One vector is turned by the same rotation once a step. Each row is the vector after some number of steps, and that number follows the row.
The counts run from 0 to 655.
[138 123 141 144 147 159 158 144 123 131 127  68 116  89 137 146  67 102
 125 150] -> 150
[100 109 128 132 167 167 143 123 149 110 130 104 106  76 111 139 106 110
 162 175] -> 176
[ 98 129 107 109 163 133 125 162 135 126 133  87  92  77 143 161 104 131
 153 166] -> 453
[119 134 112 129 138 144 150 140 145 108 124 119 103  83 129 165  74 116
 140 192] -> 362
[136 127 137 144 145 160 156 137 118 130 127  60 117  91 138 145  67 110
 128 150] -> 147
[ 93 120 107 121 165 152 119 133 139 117 132  79 100  80 126 147 110 137
 171 164] -> 321
[104 136 127 121 159 164 160 117 122 120 132  63 124  81 136 138  91 127
 116 165] -> 384
[128 122 109 136 139 134 124 161 141 120 124  97  92  88 134 170  77 120
 171 169] -> 217
[106 135 131 121 163 162 160 129 120 127 136  61 119  82 140 139  89 119
 114 156] -> 388
[116 109 121 116 144 134 149 159 142 112 114 100 125  72 146 172  90 128
 123 182] -> 107
[110 129 112 109 154 134 134 159 123 126 126  65 113  78 155 164  96 140
 128 160] -> 585
[107 140  97 121 150 137 119 147 130 123 133  82  88  87 136 161  90 136
 166 164] -> 460
[131 140 127 144 144 152 155 143 135 124 134 102  90  91 126 152  63  93
 146 168] -> 24
[104 135 123 121 157 166 160 112 124 117 131  68 124  82 133 140  88 130
 118 170] -> 382
[136 118 121 130 134 131 138 168 131 125 116  82 112  86 151 174  71 123
 138 163] -> 347
[114 141 112 119 148 147 144 133 115 123 128  56 121  85 148 154  82 141
 122 162] -> 2
[108  84 133 123 162 155 140 145 144 111 113  82 136  69 133 154 111 128
 140 166] -> 435
[112 116 118 112 146 135 150 158 142 113 117 104 120  72 148 171  90 127
 123 183] -> 109
[133 115 136 155 148 173 147 122 130 120 125  70 116  93 119 137  74 107
 156 153] -> 282
[121  98 130 139 154 148 134 160 152 118 123 110  98  79 123 157  92 101
 170 165] -> 551
[107 135 130 120 163 161 158 126 119 126 134  61 120  81 139 138  90 122
 115 159] -> 387
[100 107 111 115 156 150 131 130 135 107 117  74 131  75 136 156 108 150
 144 173] -> 573
[106 111 133 135 164 163 150 134 151 114 130 115 101  77 112 142  97  97
 158 175] -> 171
[ 95 105 125 123 171 165 132 126 134 117 126  65 123  77 126 140 115 134
 155 157] -> 188
[124  99 135 140 156 147 136 166 148 125 124 104  97  79 127 157  90  96
 165 159] -> 548
[108 127 121 113 149 149 160 135 131 112 122  84 131  75 145 159  88 133
 108 181] -> 245
[113 100 123 135 153 151 130 147 155 110 122 112 102  78 118 157  96 113
 174 176] -> 556
[124 113 111 145 145 150 115 142 137 119 123  76  97  90 125 154  87 128
 185 157] -> 82
[128 144 123 127 146 141 152 154 120 134 133  71 102  89 148 158  69 114
 122 156] -> 12
[130 122 106 140 133 139 126 150 143 112 120 102 100  88 130 169  74 125
 170 176] -> 221
[103 128 113 108 150 134 150 154 142 113 125 107 110  73 144 169  92 125
 124 186] -> 113
[ 96 144 121 122 164 160 159 122 138 116 141 106  96  79 121 141  91 108
 136 181] -> 507
[132  95 118 140 134 149 129 144 139 109 106  77 131  84 135 165  82 136
 155 169] -> 94
[114 137 110 129 139 149 152 128 143 104 126 117 106  82 125 160  76 120
 140 195] -> 365
[ 96 135 129 122 176 158 147 140 134 131 146  88  87  78 126 136 103 102
 149 157] -> 647
[103 136 122 122 155 167 159 108 125 114 131  71 125  81 132 140  89 131
 120 172] -> 381
[ 96 119 114 107 167 134 130 165 138 125 130  86 101  71 143 161 111 130
 144 165] -> 449
[105 125 115 108 149 134 149 156 142 113 123 106 113  72 145 170  90 127
 123 185] -> 112
[109 122 116 110 148 134 150 157 143 114 121 107 115  72 146 170  92 125
 123 184] -> 111
[ 90 114 115 117 170 149 129 142 145 116 133  97  95  74 125 148 115 123
 164 169] -> 315
[114 113 119 114 146 136 149 159 142 112 117 102 123  72 147 171  89 129
 123 182] -> 108
[110 124 121 114 147 149 158 133 131 111 120  84 134  75 143 159  88 135
 109 182] -> 244
[135 120 119 131 134 132 142 169 135 123 117  92 109  84 147 175  70 118
 137 169] -> 350
[129 122 131 128 141 145 166 149 136 116 119 101 121  79 140 162  72 110
 113 180] -> 491
[102 135 111 108 153 134 150 151 141 113 128 108 106  74 142 167  92 126
 126 186] -> 115
[130 145 127 133 144 143 154 156 124 136 135  83  94  90 144 156  64 104
 128 158] -> 16
[131 102 116 145 137 151 121 139 137 112 111  74 120  88 129 161  82 135
 171 163] -> 89
[113 120 114 134 160 148 118 152 136 129 134  78  86  87 128 150  94 119
 182 151] -> 76
[111 132 112 110 153 132 135 161 123 128 129  67 109  80 155 164  90 136
 128 159] -> 587
[121  89 149 134 162 160 155 154 145 121 118  93 124  73 129 149  96 100
 136 161] -> 297
[127 130 115 129 136 136 149 153 144 113 122 116 102  84 134 170  70 114
 140 185] -> 358
[103 105 126 119 168 156 129 145 127 126 125  54 121  75 140 146 112 135
 148 147] -> 194
[139 120 123 138 129 148 150 139 128 114 112  78 131  89 142 164  63 127
 128 171] -> 482
[107 120 105 127 154 152 116 132 128 117 125  59 111  85 134 152 101 148
 167 157] -> 328
[124  98 134 139 156 147 136 164 150 123 122 106  97  79 127 157  90  98
 167 160] -> 549
[119 134 137 134 166 153 150 155 124 140 142  74  89  85 136 142  83  95
 138 144] -> 400
[119 148 121 142 153 163 144 126 126 128 143  78  86  94 122 137  72 106
 156 157] -> 271
[115 112 139 137 162 160 156 145 149 119 130 115  98  78 117 145  88  89
 151 171] -> 167
[ 96 134 127 123 175 158 143 140 133 131 146  86  85  80 125 135 102 102
 149 155] -> 648
[113 116 141 126 159 163 171 132 134 117 124  89 130  74 132 144  89 108
 111 173] -> 630
[117 143 110 116 148 129 135 164 123 132 133  78  96  84 152 166  80 127
 135 160] -> 592
[126 120 112 133 143 132 122 169 139 125 124  92  91  87 139 169  80 119
 167 161] -> 214
[109  99 118 133 153 154 130 140 154 106 119 110 109  77 118 156 100 122
 173 180] -> 559
[130 138 126 144 143 153 155 141 135 123 133 104  90  92 124 151  65  93
 146 170] -> 25
[124 128 135 142 161 155 145 153 132 136 140  87  83  89 127 142  80  90
 157 147] -> 406
[104 136 122 109 156 145 163 142 127 121 130  84 118  76 148 156  90 124
 105 174] -> 250
[ 98 102 133 119 173 150 143 156 152 119 128 108 105  68 129 152 112 105
 149 168] -> 307
[116 151 119 140 154 161 146 128 125 128 144  80  85  94 123 139  75 107
 154 158] -> 270
[120 144 122 144 153 163 145 124 124 128 142  76  88  96 122 137  73 106
 157 156] -> 272
[132  94 121 137 134 147 134 146 139 110 105  79 133  81 138 167  82 135
 148 171] -> 96
[132 143 127 137 145 145 155 154 128 131 135  92  90  91 136 156  63  98
 137 161] -> 19
[ 98 140 121 129 167 172 150 109 127 119 143  75 104  86 119 131  96 119
 146 165] -> 516
[100 105 110 119 154 152 130 128 140 104 116  78 130  74 132 157 108 148
 151 176] -> 571
[ 96 145 120 121 164 160 158 121 137 115 142 103  96  80 121 139  93 109
 137 180] -> 508
[102 157 101 123 150 153 143 118 125 117 140  79  97  88 130 146  83 133
 143 175] -> 129
[111 154 109 131 147 160 143 113 118 121 137  65 105  92 131 144  76 132
 141 166] -> 134
[112 134 128 121 153 148 169 143 141 116 130 113 107  76 134 156  82 103
 118 184] -> 498
[127 119 105 139 128 148 134 132 143 103 114 101 115  87 126 167  73 134
 161 185] -> 227
[105  97 140 121 169 151 148 158 151 119 124 105 110  68 130 150 108 103
 143 167] -> 304
[129 136 128 141 145 162 151 126 116 128 129  56 117  93 136 143  69 119
 132 152] -> 143
[109  94 143 125 169 153 150 158 149 120 124 103 115  68 131 150 106 101
 139 165] -> 302
[104 140 123 109 158 144 161 143 127 122 133  85 115  75 147 155  89 123
 106 173] -> 251
[ 96 120 105 123 162 152 117 132 134 117 131  73 105  81 128 150 108 141
 172 163] -> 323
[ 99 125 138 116 175 157 164 143 135 127 136  91 107  73 134 141 101 102
 117 165] -> 638
[108 112 135 136 163 162 153 137 151 114 131 116  99  77 114 143  96  95
 155 174] -> 170
[100 133 124 130 172 160 136 134 132 129 146  80  84  85 121 135 100 107
 164 153] -> 652
[134 129 107 142 129 149 130 130 125 115 118  68 116  95 135 162  66 139
 154 167] -> 473
[102 132 122 132 172 160 134 134 132 130 145  78  85  86 121 135 100 108
 166 151] -> 653
[126 106 131 153 152 166 136 132 145 115 125  94 100  88 112 143  84 102
 177 161] -> 417
[118 143 109 117 146 130 136 164 125 133 133  78  93  86 151 167  79 125
 137 161] -> 593
[112 107 136 139 156 175 157 112 140 108 123  90 127  80 115 135  92 112
 140 174] -> 42
[133 114 117 131 138 138 130 159 125 126 116  62 120  86 151 168  77 135
 143 154] -> 341
[101 140 124 119 159 153 163 133 139 115 138 112 101  77 127 148  88 105
 126 184] -> 503
[122 120 131 148 148 172 156 116 142 109 127 102 112  87 111 139  78 103
 152 178] -> 35
[110 117 106 127 151 150 116 136 126 120 124  54 114  86 137 153  97 147
 164 155] -> 330
[116 111 123 121 160 138 125 171 128 136 127  63 105  80 149 160  99 124
 149 144] -> 203
[125 110 141 139 162 162 143 145 124 136 129  54 114  86 134 139  88 110
 144 137] -> 532
